In the rows, 128 means zero.
Rotation paths and how fast each direction turns (deg/step)
Each turn is a multiple of 5 degrees from 10 to 175, or 0.
Each row of a path follows its step; steps can be skipped.
Rotation 1:
step 0: [130 128 127 132 127 122 136 120 127 143 130 129 133 126 126 139 132 117
 124 124 132 133 121 125 128 125 136 144 130 121]
step 1: [136 124 123 122 133 111 125 120 124 119 135 124 123 123 133 117 121 125
 125 118 130 133 128 126 124 133 129 133 131 124]
step 2: [129 125 122 128 131 125 115 123 120 120 116 120 124 123 128 127 138 128
 128 135 129 132 129 137 129 127 135 111 129 126]
step 3: [129 120 130 128 116 135 132 124 127 134 127 129 130 136 115 137 132 114
 134 133 132 124 128 130 126 133 130 119 138 122]
step 4: [127 133 129 114 121 135 137 135 118 129 134 128 120 122 129 129 121 126
 129 116 138 129 127 124 119 133 127 132 131 120]
step 5: [122 137 129 126 130 131 122 118 110 132 134 128 129 120 138 127 125 131
 128 132 124 138 117 132 131 122 134 126 123 127]
step 6: [136 132 130 145 128 123 120 121 125 122 134 122 133 135 127 136 126 116
 137 137 126 136 126 122 127 130 130 130 130 126]
step 7: [137 124 136 126 136 125 124 132 133 125 116 127 123 127 125 132 131 119
 122 118 140 130 122 119 118 126 133 133 130 119]
step 8: [129 107 133 114 124 123 129 121 124 130 123 132 130 121 131 120 124 132
 130 128 133 132 121 136 130 127 136 124 126 122]
step 10: [126 138 125 124 127 134 125 120 125 130 129 123 119 129 120 141 136 119
 118 124 130 129 117 125 128 133 117 126 133 125]
step 11: [134 129 127 122 118 129 133 115 123 125 134 119 131 130 127 124 128 133
 131 123 126 126 118 117 114 120 135 126 124 121]
Directions:
[125 129 127 129 131 129 133 128 132 127 127 128 125 132 126 133 126 123
 127 128 127 129 129 127 131 127 128 129 131 124] -> 110
[125 131 126 132 128 125 123 126 129 126 129 129 128 127 131 129 125 126
 127 127 129 128 128 129 131 129 124 121 127 129] -> 95
Rotation 2:
step 0: [127 140 116 132 124 124 130 136 119 130 119 127 128 119 137 131 120 138
 125 118 139 120 135 127 140 124 122 136 123 126]
step 1: [122 122 127 131 124 121 122 113 134 137 122 130 126 130 126 132 137 121
 129 124 127 139 126 123 111 127 138 114 125 134]
step 2: [143 125 124 120 128 126 133 137 132 119 135 125 128 131 128 114 123 136
 135 135 127 117 123 129 133 127 130 132 146 135]
step 3: [125 135 120 134 130 131 132 133 112 130 123 133 114 120 121 134 132 111
 125 124 132 123 135 121 128 126 122 127 117 123]
step 4: [123 118 131 123 132 128 121 120 140 121 132 122 131 145 130 125 134 132
 121 137 129 136 118 119 126 141 132 122 121 131]
step 5: [134 122 131 125 130 137 139 127 128 126 134 134 135 117 131 125 112 127
 131 122 126 121 138 127 145 120 118 131 138 127]
step 6: [132 134 125 136 127 133 129 127 127 132 127 128 115 133 128 142 134 122
 126 130 128 144 134 141 119 132 134 132 113 124]
step 7: [125 121 133 117 127 125 118 121 125 128 132 119 148 136 121 116 134 142
 127 132 129 122 132 130 126 134 124 132 135 124]
step 9: [122 127 134 133 134 121 121 130 136 130 122 127 121 128 126 124 128 129
 122 127 139 133 119 134 116 133 143 146 119 130]
step 10: [119 128 126 121 121 132 129 132 120 127 128 123 148 125 131 127 125 130
 132 129 133 123 132 126 129 124 120 117 138 147]
step 11: [131 136 120 143 126 118 132 129 138 126 131 131 115 125 120 137 127 118
 129 124 117 128 122 130 133 131 136 121 135 119]
Directions:
[126 123 128 129 128 126 127 127 125 127 127 129 130 120 128 126 126 129
 127 132 128 125 133 126 127 127 129 130 128 126] -> 155
[123 132 130 131 126 126 126 129 129 130 126 127 129 123 129 129 130 132
 129 126 128 127 124 133 126 127 128 128 132 129] -> 35
[129 126 129 132 129 130 125 130 129 132 132 127 124 127 125 132 127 129
 125 131 129 129 128 127 126 125 131 123 128 127] -> 145
[126 127 126 129 124 126 122 127 128 130 127 124 131 131 131 127 130 124
 123 127 128 127 130 128 130 129 125 125 129 128] -> 115
[129 129 128 127 128 132 128 130 131 129 133 127 132 127 131 131 129 128
 130 128 125 124 129 123 127 129 128 130 133 129] -> 130
[131 125 131 130 124 128 131 128 129 128 126 126 128 126 127 125 125 127
 128 129 122 129 123 128 131 128 128 125 132 127] -> 120
Rotation 3:
step 0: [131 126 123 138 123 134 127 128 125 127 126 132 141 127 141 126 129 136
 138 127 123 130 114 126 122 123 135 129 118 129]
step 1: [134 115 133 133 135 130 122 133 130 132 124 128 128 127 141 121 130 127
 135 122 136 128 135 133 125 130 141 139 129 131]
step 2: [135 126 139 128 128 130 126 139 135 132 120 131 118 132 130 132 140 124
 123 133 121 122 130 128 121 139 135 123 136 133]
step 3: [133 142 133 131 123 124 127 133 130 125 134 132 121 128 129 144 129 136
 136 125 122 127 132 127 129 129 123 130 143 123]
step 4: [119 138 131 121 133 127 119 124 123 125 127 136 128 124 117 122 119 138
 133 117 119 129 126 133 131 123 131 128 136 132]
step 6: [135 124 127 132 135 130 134 120 126 119 120 126 134 126 126 132 126 115
 124 128 125 131 145 138 136 132 123 126 122 125]
step 7: [132 133 114 129 115 133 132 123 123 129 126 130 130 120 135 126 124 128
 122 135 117 121 136 129 125 133 129 116 122 131]
step 8: [125 125 122 127 120 126 137 131 126 130 132 127 124 122 147 129 123 129
 139 125 125 134 129 122 133 118 140 127 124 132]
step 9: [121 124 129 126 129 133 123 127 136 125 120 133 118 132 136 117 134 116
 137 121 132 120 122 125 131 125 140 131 129 125]
step 10: [129 125 130 136 126 132 124 137 132 124 123 120 127 132 126 129 143 128
 127 123 135 120 132 115 131 135 125 122 140 128]
step 11: [129 142 133 134 130 123 124 132 121 116 124 126 128 127 127 131 134 129
 128 130 122 128 135 124 119 120 118 136 137 137]
Directions:
[128 122 128 131 127 124 131 130 128 125 131 127 129 129 124 124 132 126
 129 128 126 126 131 131 125 129 129 128 129 126] -> 85
[128 127 125 130 132 128 130 125 128 132 123 128 131 128 125 129 131 127
 128 127 131 126 127 126 131 130 132 132 129 129] -> 85
[126 130 127 126 128 126 126 129 128 124 125 123 125 130 126 127 128 130
 125 126 126 130 126 125 129 127 129 130 133 122] -> 55
[127 127 129 127 130 124 131 123 125 127 130 128 128 132 127 130 122 129
 126 126 126 125 128 129 130 131 127 126 127 128] -> 40
[128 130 128 130 131 127 124 123 130 131 128 130 130 127 130 126 128 127
 130 127 129 127 131 128 126 127 127 125 129 120] -> 125
[131 131 132 128 126 134 132 127 126 126 128 125 129 128 126 130 129 129
 129 131 129 122 129 129 129 127 128 126 128 125] -> 95
Rotation 4:
step 1: [124 121 117 137 136 128 126 126 124 124 130 125 128 137 116 127 121 122
 130 125 126 116 118 126 122 132 127 115 120 134]
step 2: [120 129 127 123 124 122 133 121 128 131 139 123 135 133 134 122 148 131
 118 123 133 131 130 124 128 126 116 119 126 126]
step 3: [140 140 138 126 121 121 129 126 134 121 128 126 123 128 122 132 127 130
 119 119 129 132 123 143 114 131 126 134 131 129]
step 4: [125 136 128 134 123 128 116 125 133 123 122 119 121 138 128 129 126 127
 131 122 126 126 122 113 139 130 137 139 137 123]
step 5: [126 130 128 122 124 142 132 123 130 122 135 125 136 127 128 119 116 125
 133 123 123 133 139 131 137 112 131 126 123 123]
step 6: [124 124 129 134 126 132 129 127 112 126 122 136 128 112 124 124 129 126
 134 121 129 139 119 125 124 129 123 134 121 140]
step 7: [129 123 123 129 122 116 137 143 121 121 132 123 132 125 133 130 133 121
 140 130 128 115 127 124 125 128 120 134 132 120]
step 8: [125 134 128 136 134 132 135 126 130 114 125 132 125 127 139 138 125 132
 122 135 139 133 137 130 122 133 127 115 132 119]
step 9: [136 131 120 132 137 135 112 128 132 131 131 125 132 130 132 131 135 117
 125 124 129 129 135 129 117 130 135 129 136 143]
step 10: [120 123 140 119 125 122 124 127 138 127 132 130 129 129 120 131 137 124
 130 145 121 138 133 121 129 119 129 135 132 129]
step 11: [121 125 133 136 131 124 136 136 134 135 136 135 116 122 130 122 115 126
 129 125 123 136 121 138 130 130 141 128 130 125]
Directions:
[129 129 127 127 132 133 126 127 124 126 130 128 130 129 124 128 126 129
 124 129 128 126 131 123 128 126 131 126 127 130] -> 90
[125 128 133 126 127 128 124 125 130 130 134 123 128 128 128 131 126 130
 128 127 130 130 127 129 128 129 131 130 130 129] -> 55
[126 131 130 125 128 129 127 131 133 126 124 131 128 131 126 127 131 126
 125 125 125 130 130 129 129 129 131 129 132 128] -> 60
[130 128 128 126 128 129 128 124 130 130 127 129 129 124 131 128 132 125
 128 123 134 128 130 130 129 127 130 126 124 130] -> 110
